In the rows, zero is written as 128.
The rows below come in pairs that one turn or mirror swaps. Which row does each named row swap with?
The rows were stretched afterwards, more along some directions than others.
negug: [135 119 113 104 116 125 132 129 110 125 130 111 115 118 116 122 142 132
 113 114 127 164 145 113 141 146 159 138 116 140]
liv: [ 83 141 128 119  92 126 108 126 144 114 166 104 115 122 134 161 106 133
 109 121 109 136 149 145 124 142 134 165 140 165]
vero: [121  97 126 114  88 136 146 129 112 133 136  85 139 139 106 131 121 132
 134 104 118 129 127 148 122 129 166 130 150 160]
nenib: [130 130 124  89  87 145 145 132 138 115 134 110 152 120 116 138 135 127
 143 117 110 138 139 150 130 159 160 158 126 124]
tari: [107 118 114 117  87 157 140 146 129 119 147 107 128  95 119 165 135 129
 109 113  93 140 145 138 145 147 143 138 143 145]
doz: [ 82 100 129 130 117 117 112 121 157 133 155  76 157 167 105 133  91 129
 120 101  88 102 133 167 138 163 177 154 125 129]
rurut: [111 104 131 106 134 109 137 130 110 107 150 125 140 120 121 146 122 131
 147 124  99 120 146 116 133 189 127 155 138 118]
mifu: [121 138 106 112  86 135 144 146 126 107 127 119 108  90 133 145 138 142
 126 123  99 159 154 156 118 144 149 142 141 166]
dozez: [114 121 109 135  96 111 142 129 150 123 111 109 111 133 130  93 134 121
 105 129 120 153 131 146 120 124 164 127 134 136]
tum: [141 101 122 104  85 133 169 133 124  99 102 114 128 116 128 113 163 171
 126 113 124 162 141 144 121 149 157 124 143 117]
leto: [133 108 104 107 115 124 134 109 150  97 146 103 137 126 115 133 141 128
 142 110  94 129 131 148 137 137 144 138 150 148]
felom: [105 120 115 125  93 124 143 147 127 107 134 128 118 118 136 144 117 120
 122 150 101 131 137 155 121 164 156 133 124 123]
pira: [132 101 120 138  85 119 150 118 122 111 106 105 116 124 123 106 157 163
  98  97 142 174 149 121 119 135 162 112 136 156]
did: [118 124 114 128 101 127 131 150 110 113 121  93  87 107 115 126 129 139
  94 100 130 158 147 151 107 138 164 130 147 154]
tilub: [ 97 137 125 120  80 146 127 143 149 137 127 133 123 122 151 132  87 135
 138 129 130 138 160 134 113 134 161 145 101 133]
kegu: [ 88 105 144 135 113  85 126 120 147 145 139 129 156 146 124 125 120 119
 131 130 104 122 124 101 170 140 120 173 112 135]
fot: [ 87 113 121 124  80 130 137 150 153 117 135 116 123 123 131 136 111 103
 124 121 129 115 122 162 132 120 162 115 135 143]
Bavi: [ 96 116 117 102 109 135 143 167 161 137 145 125 159 148 142 131  99 112
 154 146  97  98 129 150 147 163 161 151  93  87]
nime: [113  90 134 115  85 135 164 134 141 102 133  88 156 143 123 127 130 157
 125 104 109 124 145 152 123 167 161 124 151 132]
zozeg: [ 99  92 139 136 105 119 148 129 137 142 126 126 142 146 141 125 121 129
 136 130 115 107 127 119 140 168 152 138 106 100]
gufa: [132  98 101 132 123 121 163 148 127 126  95 111 147 152 122  93 146 161
 135 106 113 156 146 123 135 146 154 139 117 103]
Luga: [106 120 138 122 112 101 144 123 140 114 145 109 150 125 109 121 136 128
 144 121  97 127 132 126 160 157 139 160 118 143]
dom: [ 95 110 119 125  98 121 156 135 150 141 131 107 153 128 129 135 152 127
 155 130 101 120 128 134 150 158 139 151 117 131]
Tege: [123 113 132 121  95 116 115  95 126 112 137 105 105 121 125 132 147 154
 116 106 151 149 153 115 109 135 140 137 155 165]
Nekis: [ 97 110 106 120 114 127 132 128 140 150 131 118 144 117 108 130 121 135
 128 104  97 156 159 138 143 166 144 138 122 146]
dovek: [116 126 121 131 121 106 159 142 131  97 119 138 130 110 128 123 147 123
 111 146  80 141 129 128 137 176 138 158 112 108]
beval: [ 96 108 133 129 127 104 156 140 115 131 105 111 139 135 116 114 131 127
 142 128 118 127 125 113 126 182 164 150  98 108]
zum: [110 121 102  79 115 139 137 139 155 131 153 109 159 120 118 151 117 130
 157 124  76 130 143 148 145 187 137 168 111 109]
vozi: [121 110 110 117  80 127 165 150 142 134  94 118 119 110 120 104 149 163
 133 115 122 165 140 152 109 138 168 127 119 107]
Zimam: [103 126 126 122 111 121 135 116 155 112 147 101 146 126 119 144 134 137
 132 104 100 130 132 127 151 127 133 163 140 161]
Lopab: [107 108 142 114  95 134 132 146 140 107 147 101 143 131 123 150 135 123
 127 119 116 102 123 153 130 160 148 129 162 127]
Dek: [ 81 112 139 134  85 109 119 125 127 149 137 113 122 135 130 137 103 133
 120 119 127 156 150 112 137 139 124 148 135 177]
Lim: [128 119  89 114 107 133 140 123 144 136 106 124 121 119 121 107 138 156
 134 110 116 187 162 123 116 139 148 124 105 138]
paku: [109 126 121 129 113 120 130 152 135 145 111 135 127 133 129 116 121 118
 115 120 142 132 143 116 131 166 164 127  95 103]
Retu: [ 83 113 132 122 121 131 111 120 149 155 131  99 153 155 130 128 114 103
 126 125 138 107 128 121 142 161 145 145 131 135]
Tavus: [107  89 114 111 104 110 128 132 142 138 134 118 151 142 112 130 111 136
 143 121 109 130 128 115 141 140 127 157 123 140]
Tiben: [ 87  98 129 122 121 115 133 126 158 125 147 134 165 114 113 149 142 109
 147 155  92  92 132 109 155 181 134 157 116 111]
Ged: [115 126 118 114 118 134 120 100 133 134 107 116 117 135 112 107 150 151
 140 112 129 170 158 126 124 156 164 148 120 143]
zonu: [109 131 105 112 145  99 131 130 135 122 142 106 144 127 108 120 121 119
 133 115  78 137 139 144 142 165 138 185 128 123]
fezo: [123 141 119 109 106 123 140 138 134 114 139 124 120 125 133 142 135 124
 108 119  93 151 138 136 148 140 138 162 125 131]
fadel: [ 74  99 125 118  84 123 131 130 174 140 164 110 166 147 136 149  96 135
 149 128  87 111 130 151 148 150 127 164 129 139]
Lefer: [111  91 120 104 105 114 146 113 128 125 141 115 138 117 111 145 125 149
 150 109 103 144 148 123 136 166 137 151 118 134]
molo: [ 92 101 128 132 119 111 138 133 149 147 126 117 165 142 104 120 116 128
 136 122 131 115 129 126 132 152 148 142 128 147]
sobap: [116 126 126 118 111 130 125  95 137  96 150  91 116 128 135 134 143 111
 105 123 102 133 120 135 145 126 144 152 159 163]
pobi: [119 114  92  95 125 130 146 134 143 108 131  83 149 126 109 134 148 139
 131  96 104 144 140 166 124 168 148 136 160 129]
tus: [117  88 136 130 104 127 160 123 120 118 122  79 156 129  98 130 156 145
 149 108 108 120 128 129 146 152 149 134 151 142]
kazug: [ 81 126 129 126  78 143 111 154 178 143 134 126 131 155 133 131  70 113
 129 111 123 110 140 156 123 131 172 131  96 137]
rolal: [108 118 124 126  97 139 116 152 146 157 119 114 139 124 136 126 124 114
 128 118 126 134 156 119 143 151 150 134 117 125]
Ranaz: [114 115 106 111  99 132 166 137 148 124 127 104 153 124 112 120 133 141
 135 116  83 150 140 149 134 170 175 139  98 111]
saz: [116 104 116 118 111 130 169 144 137 108 114 106 145 114 108 126 157 138
 160 112  92 113 134 152 132 175 172 137 129 114]
sedam: [124 115 103 124 127 128 125 116 131 131 117  97 126 118 121 111 141 171
 136 122 110 186 172 115 108 149 127 147 144 152]
gulas: [ 88 124 134 131 115 105 135 161 157 112 168 123 149 147 125 141  89  88
 130 139  77  73 112 159 144 158 144 168 117 117]
zop: [106 107 112 102 100 120 130 115 161 121 161  96 143 137 114 131 118 119
 119 112  93 121 124 169 144 136 144 148 168 152]
tunol: [113 111 135 122 122  92 125 110 151 134 155 137 145 133 119 128 129 118
 125 124  94 116 127 111 159 145 121 171 132 137]
fida: [120 118 149 143  95 105 141  92 104 101 110 125  89 102 128 112 158 130
 105 140 149 158 139 105 109 135 142 133 159 181]
gimek: [ 83 112 125 114  90 136 106 133 157 153 155 130 130 130 143 148  81 122
 122 124 122 119 148 137 132 157 146 133 130 141]
nipud: [117 120 143 126  97 126 142 125 121 103 125 120 110 102 146 127 152 136
 113 145 141 130 135 115 131 158 141 135 152 142]
nozoz: [ 98 123 152 146 107  99 107 105 116 117 143 130 107 116 121 139 129 116
 125 139 118 115 125 100 126 143 137 165 137 143]
mogo: [110 114 145 141 113 112 118 101 121 116 122 115 112 135 138 127 124 135
 138 139 145 131 146  95 123 134 125 150 151 163]
Novog: [118 115 114 118 104 116 148 163 131 116 114 127 126 114 125 111 129 108
 117 134 116 115 120 151 116 167 164 126 127 105]
nubav: [130 118 109  97 103 124 142 129 125 110 137  84 143 130 117 124 140 156
 133 109  99 146 137 151 113 161 164 156 124 109]
votel: [113 116  94 113  95 138 119 153 153 135 128  89 135 137 104 140 121 154
 128  86 107 146 152 151 115 133 142 119 133 154]
Kun: [109 123 131 136  61 141 135 150 136 123 114 125 102 106 141 133 136 139
 113 121 143 142 128 132 116 113 150 103 138 149]
Fiv: [107 102 115 134 112 130 129 140 134 139 126  93 129 141 138 123 103 135
 139 122 119 133 159 126 113 128 150 137 139 142]
Nono: [128 122  93  90 125 133 144 124 128 109 123 106 136 107 117 133 149 134
 149 120 114 172 166 125 127 168 128 141 134 143]
Ribu: [127 101 121 126 123 113 141 122 119 122 110 109 130 147 130  95 131 124
 136 127 124 115 117 132 119 163 173 129 130 116]
Mir: [ 81 116 150 153  77 120 115 149 148 133 152  96 145 142 115 135 100 129
 105 110 100  90 121 162 125 130 177 141 130 126]
Nokub: [106 141 130 135 128  97 127 118 129 114 115 105 116 135 119 121 143 123
 124 123 131 161 140 109 127 141 144 167 122 155]
Riv: [ 86 138 108 137 107 130 120 147 144 144 124 109 129 142 130 148 115 137
 116 120 129 132 139 133 120 128 132 152 134 144]
Tivon: [123 126 146 132 113 117 151 132 109  83 131 117 111 111 129 132 150 108
 106 130 116 126 123 125 116 153 157 149 136 118]
pid: [ 77  98 113 114 105 138 125 127 172 164 148 117 166 135 124 147 103 128
 137 121 108 106 131 135 145 151 138 146 126 129]
Sila: [ 74 106 131 122 105 112 113 145 158 139 141 120 143 140 106 136  85 132
 120  98 109 115 136 161 133 158 152 149 124 127]
Panun: [ 68 120 150 147  93 115 107 140 138 141 145 130 117 116 122 147 102 104
 120 132 117  97 130 126 138 137 142 135 130 158]
funit: [ 89 111 121 117  99 133 129 125 166 131 134 120 147 129 130 130 101 131
 128 139 104 119 140 147 112 169 157 144 117 118]
zit: [115 101 125 108  73 161 146 149 130 142 147 102 154 100 117 151 132 129
 127 102  90 123 139 140 157 156 157 120 129 143]
zamel: [ 93 120 125 128  74 138 141 166 147 124 136 107 128 125 128 140 126 123
 107 108 117 118 135 161 131 153 168 111 123 144]
nifo: [ 92 116 121 149 100 121 129 124 143 137 115 106 121 135 133 121 130 117
 121 133 134 123 111 134 128 117 162 140 130 131]
nulon: [ 81 114 135 112 107 121 120 149 144 137 147 115 127 126 123 150  98  95
 140 107 116 111 131 147 136 149 147 150 129 151]
Zamad: [ 81  87 144 129 107 118 138 113 154 127 155  86 164 132 109 135 123 134
 149 113  84 103 139 151 146 157 138 155 162 149]
Niket: [120 109 117 139 108  95 138 124 121 101 106 117  94 136 129  98 158 138
 105 122 138 162 133 120 110 128 150 129 134 156]
Rak: [ 89 112 133 116  63 133 128 176 164 143 134 117 133 143 124 139  92 124
 115 106 120 110 125 170 126 130 175 120 111 108]
simo: [111 100 101 116 142  95 153 126 117 113 140 104 154 112 107 131 135 130
 160 132  80 130 134 124 140 169 135 171 129 113]
Dolu: [ 82  94 124 122 121  98 137 122 145 110 162  97 154 148 112 142 132 129
 131 117  92 107 118 147 146 144 130 174 154 143]
kaza: [ 91 135 117 134 123  95 110 124 147 134 126 118 123 145 133 120 118 100
 116 139 128 135 122 119 122 143 134 154 121 138]
sizif: [115 129 126 116 108 138 152 120 126  88 130  99 121 103 115 137 151 147
 127 120  93 135 144 150 120 157 159 148 148 144]
zopu: [103 118 106 116 111 111 137 162 133 151 128 133 139 128 142 132 121 109
 137 127 122 122 138 127 146 162 141 139 108 125]

Swapped with Bavi: negug
Swapped with mogo: tus
Swapped with felom: doz
Swapped with gimek: Ranaz
Swapped with Tivon: nulon
Swapped with nozoz: saz
Swapped with paku: zum
Swapped with dozez: zop
Swapped with vero: Fiv
Swapped with Rak: fezo
Swapped with molo: sedam
Swapped with Ged: Tiben
Swapped with beval: rurut

